W =
[[131 116 134 116 127 135 130 127 108 122 132 129]
 [120 122 146 120 140 132 117 155 106 115 145 136]]
Find the last entry in the row that holds the smallest entry.
136
The 2nd largest entry -> 146
Find the 1st entry in reading order.
131
Find the entry just right of the largest entry.
106
Find the entry in the bottom-left corner.
120
Find the top entry of the column that holds the smallest entry.
108
Find the largest entry in the first row.
135
Find the top-right entry.
129

Questions about the table below.
1) What is the entry directly above 151?
2) What is the entry just left of the largest entry?
3) What is the entry just right of 125?
4) What is the smallest entry in the last column?
5) What is the entry in the top-right corner?
6) What is the bottom-right entry?
7) What is the 3rd entry from the end, reading row by row?
8) What is the entry in the bottom-left corner?
[[141 121 148 132 138 141 121 139 124 140 109 128 135 123 133]
 [137 118 123 123 136 124 123 135 139 131 125 120 139 140 118]
 [140 147 128 151 118 135 124 145 120 129 129 114 122 134 134]]
1) 123
2) 128
3) 120
4) 118
5) 133
6) 134
7) 122
8) 140

Read these off the matrix that follows.
1) What is the 2nd largest entry?
2) What is the entry just right of the largest entry?
3) What is the third entry in reading order?
4) What is the entry just left of the centre entry?
[[128, 119, 150, 120, 131, 132, 135, 136, 124, 130, 113], [126, 123, 142, 125, 126, 131, 128, 139, 136, 127, 114], [130, 132, 106, 132, 129, 127, 129, 117, 124, 127, 129], [121, 134, 99, 134, 131, 134, 129, 108, 128, 125, 142], [129, 134, 121, 126, 133, 127, 136, 112, 121, 126, 137], [128, 123, 146, 127, 130, 135, 137, 137, 129, 126, 125], [124, 127, 109, 127, 129, 131, 124, 116, 135, 130, 136], [120, 136, 116, 130, 125, 125, 128, 122, 122, 127, 142], [127, 125, 139, 125, 124, 127, 120, 138, 128, 130, 122]]
1) 146
2) 120
3) 150
4) 133

[[105 131 128 140 134 119 118 125 122 117 114 125 128 129 125]
 [117 113 128 133 140 130 132 135 133 129 132 128 126 117 140]
 [139 126 126 133 134 126 132 137 140 135 131 120 112 120 129]
 [130 135 133 126 119 131 138 131 138 128 128 122 128 145 136]
 [127 116 114 121 125 125 135 135 136 120 124 127 128 138 133]]
Rows and columns are numbered from 0.
The entry just left of 145 -> 128
The entry in row 1 and column 0 -> 117
What is the top entry of the column that holds the smallest entry?
A: 105
What is the entry in the bottom-right corner?
A: 133
What is the entry in row 0 and column 2?
A: 128
What is the top entry of the column that holds the largest entry?
A: 129
The entry in row 1 and column 2 is 128
What is the entry just right of the centre entry?
A: 140
The entry in the bottom-left corner is 127
The entry in row 0 and column 1: 131
The centre entry: 137
What is the entry in the top-right corner?
A: 125
The entry directly above 121 is 126
The entry directly above 137: 135
The entry just left of 112 is 120
The entry just right of the largest entry is 136
What is the entry directly below the centre entry?
A: 131
The entry directly below the largest entry: 138
What is the entry directly above the largest entry?
A: 120
The entry in row 2 and column 0 is 139

127,141,143,110,147,150,151,131,100,112,133
The maximum is 151
Report the entry just left of 143.
Answer: 141
The entry just left of 141 -> 127

Questions about the array below. Indices start at 0.
1) What is the bottom-right entry?
2) What is the entry at row 0, column 0?
3) What is the entry directly above the largest entry?
4) What is the top entry of the column that holds the smallest entry?
5) What is the entry in row 0 and column 1?
6) What is the entry at row 1, column 0?
7) What is the top-right entry?
8) What is the entry just left of 108?
[[136 134 114 108 127 136 142 118 126 131]
 [140 120 127 137 125 124 139 117 112 133]
 [131 136 142 129 136 152 125 112 128 134]
 [137 120 130 120 110 122 138 151 127 118]
 [141 123 120 145 121 124 136 120 113 118]
 [135 114 151 125 127 126 135 128 119 149]]
1) 149
2) 136
3) 124
4) 108
5) 134
6) 140
7) 131
8) 114

data =
[[132 122 120 123 147 125 134 154 125 128 133 134 122 118 115]
 [129 129 144 136 125 124 115 121 143 135 106 137 141 146 133]]
The entry directly above the smallest entry: 133
The largest entry in the first row -> 154
Give the entry just right of the smallest entry.
Answer: 137
Give the second entry on the main diagonal.
Answer: 129
Give the entry just left of the smallest entry.
Answer: 135
Give the third entry from the end, reading row by row.
Answer: 141
Give the 4th entry, reading row by row.
Answer: 123
The top-right entry is 115
The bottom-left entry is 129
Give the top-left entry.
Answer: 132
